In the rows, zero is written as 128.
X: 3 groups of rows, each row roughly a mix of its group's hidden directions
X (98 x 13)
[[110 126 141 120 106 145 125 183 138 173 170 144 104]
 [110 105 107  89  91 126  99 150 160  97 103 107 149]
 [126 147 103 129 118 158  92 158 114 176  94 150 103]
 [119  80 150 153 108  96 127 129  96 125 164 170 121]
 [138 152 131  94 111 164 134 117 168 176 117  95 110]
 [ 76 117 118 135 132 145 134 170 127 142 189 135 121]
 [150 112 156 109 155 117 105 153 156 117 190 133 108]
 [150 139 117 122 132 135  68 116 126 125 155  71 150]
 [143 124 149  94 130  95 170  77 138 119 120 162 109]
 [100 128 118 131  94 143 122 146  67 104 106 135 167]
 [ 98 125 100 145 105 156  88 132 113 164 167  97 143]
 [102 142  89 158 113 110 111 147 135 143  92  89 167]
 [143 163 141 112 155 113 144 172 154  93 129 103 166]
 [ 90 145 112 167 113 147 149 109  79 129 119 140  89]
 [ 69 132 130 142 122 104 128 119  97 100 155 168 106]
 [ 72 132  84 129 102 133  90 142 123 113 106 100 133]
 [150 135 134 102  99 114 145 101 137 172 130 166  80]
 [107 130 105 130 119 172 149 153 141 175 158  93 104]
 [ 83 114  88 100 144 121 101 102 122  99 125 161 155]
 [131 137 134 145 128 162  79  65 120 107 128 103 123]
 [134 109 105 121 112 146 119  52 125 137  95 127 105]
 [146 131 130  99 143 193 119 104  97 128 138 125  86]
 [142  96  78 114 125 152 150 165 137  84 145 124 110]
 [113 135 118 146 111 151 163 109  87 165 181 117 120]
 [114 124 126 133 108 150 135 186 127 182 164 126 111]
 [ 97 121  91 149 126 140  94 172 136 120  89 163 139]
 [135 139 106 143 143 146  81 135 111 113 153  75 165]
 [104 123  99 129 120 156  74 168 130 117 147  90 111]
 [101 143 125 110 119  88  82 161 153 114 122 172 139]
 [148 141 154 112 182 114 137  86 129 145 162 153 104]
 [156 114 135 102 132 178  89 169 110 118 149 107 148]
 [142  98 103  90  92 119 101 128 120 161 101 171 134]
 [142 162 153 114 141 105 113  93 112  98 179 102 143]
 [134 124 148 118 126 130 102 100 130 134 168  58 147]
 [121 111 120 100  97 137 104 177 130 163 145 174 111]
 [112 143 127 131 121 146 124 201 128 174 152 133 121]
 [173 111 154 107 120 130 132 156 136 125 114 132 195]
 [ 75 123 100 133 103 108  88 161 138 106 120 111 155]
 [119 127 177 101 117 105 117  90 144 132 168  86 133]
 [140 147  95 157 121 167 148 102  82 150 146 147 103]
 [122 181 161 160 146 129  97 122 112 160  92 131 123]
 [188 157 119 128 153 131 162 110  91 119 154 109 123]
 [171 121 123 102 123 138 168 110 166 101 124  82 126]
 [117 147  85 135 153 177 124 156 136  88 127 120  94]
 [124 134 151 164 128  93 129 108  92 178 113 115 164]
 [155 137 150 143 131 133 150  62 139 116 109  87 112]
 [147 141 126 142 156 136 140  93 139  58 109 105 117]
 [133 159 113 105 106 102 101 134 115 164 191 130 129]
 [109 105 139  84 133 132 117 104 189 105 128 154 106]
 [147 117 190 140 106  82 119 104 112 146 128 156 135]
 [125 118 157  76 145 148 130  87 119 106 132 177 124]
 [ 97 104 136 118 108 140 155 143 146 160 194 116 118]
 [161 136 127 170 137 140 116 179 109 152 157  92 135]
 [128 120 172 142 121 103 132 182 124 115 175 157 123]
 [ 85 110 123 163 131 157 133 133 130 103  78 167 123]
 [116 137 120 130 129 182 139  94  95 129 125 138  70]
 [ 89 121 132  87 135 131 117  89 149 110  98 168 156]
 [135 149 110 116 129 106 135 160 103 149 193 103 152]
 [152 155  97 147 126 155 157 106  80 148 158 145 106]
 [ 83 105 152 144 148 128 121 147 147  80 102 114 163]
 [103 127 155 105 135  86  99 157 155 104 144 105 168]
 [ 90 140  76 148 163 141 109 106  99 117 100 123 145]
 [123 116 151  98 113 106  91 124 157 151 158  75 145]
 [124 125 125  72 167 131  87 103 165 122 147 123 111]
 [178 120 146 129 140 115 113 179 133 135 173 102 143]
 [132 132 100 157 130 157 187 135  84 149 142 143 116]
 [194 132 144 116 160 117 127 137 150 159 138 100 155]
 [164 137 129 103 136  87 152 101 110 128 155 109  77]
 [182 142 150 125 155 144 161  95 114 163 107 135 150]
 [127 138  97 119 108 106 135 115 100 118 140  89  63]
 [201 130 140 122 147 120 151 123 153 162 124 100 131]
 [131 147 147 102 108 139 131 180 153 185 147 120 129]
 [129 118 115 161 140 175 126 111 101 126 144  67 148]
 [ 85  96 108 111 118 126 132 167 127 143 183 149 140]
 [139 157  89 162 139 164 115 115  78 119 158 119 137]
 [133 134 162 140 118  84 123 107 106 179 109 127 170]
 [160 134 144 105 147 113 170  70 146 146 109 145 113]
 [127 172 121 100 148 148 131  96 162 133  97  83 145]
 [145  96 152  96  95 137 121 169 110  87 141 144 158]
 [106 120 130  64 143 144  97  95 142 108 112 149 150]
 [171 136 113 146 125  85 137 152 144 150 141  74 113]
 [115 112 135 132  98 134  90 126 108 174 126 180  97]
 [185 137 133 110 149  82 147 113 152 154 125 100 141]
 [121 121 100 153 143 158  93 149 115 120 138  74 166]
 [140 145  80 148 147 135 134 173 108 109 103 173 132]
 [137 128 118 108 123  96 126 125 159 136  83 112 192]
 [120 102 112 148 108 177 127 110 117 174 141  82 123]
 [159 127 140 104 141 107 157 131 158  65 132 107 152]
 [ 97 139  87 115 163 129 147 146 135 107 139  93 178]
 [ 86 132 140 117 107 106 119 141 124 153 193 108 150]
 [149 122 182 173 104 115 137 120 108 168 139 129 103]
 [136 152 137 117 119 124  88 186 121 156 104 170 130]
 [122 104  95 157 106 184 124 115 118 168 106 124 104]
 [111 143 117 129 120 128  87 129 111 141 188  86 156]
 [104 146 110 195 106 110 161 130 114 148 100 126 131]
 [173 148 164  97 136  96 155  88 131 116 138 137 104]
 [175 122 119 126  99  91 155 143 151 139  99  87 147]
 [160 106 102  81 115 107 150 163 146 115 124 119 170]]

which group is each row in? (one row of each group first)
[ 89 115 124  94  95 150 125 112 104  89  96 158 143] : K
[113 181 104 110 165 146 103 155 140 113  93 123 149] : V
[167 113 110 139 136 157 151 120 131 133  67 149  95] : W

[163 102 118 120  88 150 124 172 160 121 111  88 127] : K
[110 123 110 180  86 129 126 180 125 127 112 109 152] : K
[100 126 104  94 113 165 111 170 148 154 154 151 102] : V
[ 75 120 107 155 118 170  88 158 147 118 130 125 116] : K
[ 57 103 136 157 127 140 123 151 138 104 109 136 153] : W
[123 136 129 122 158  99 159 149 137  90 147  98 184] : V
[155 113 160  98 131 105 120 113 173 113  77 137 109] : W
[115 152  93 163 132 156 109 120  99 105 110 181 117] : W
[146 139 163  88 109 146 146 120 185 133 149 108 103] : V
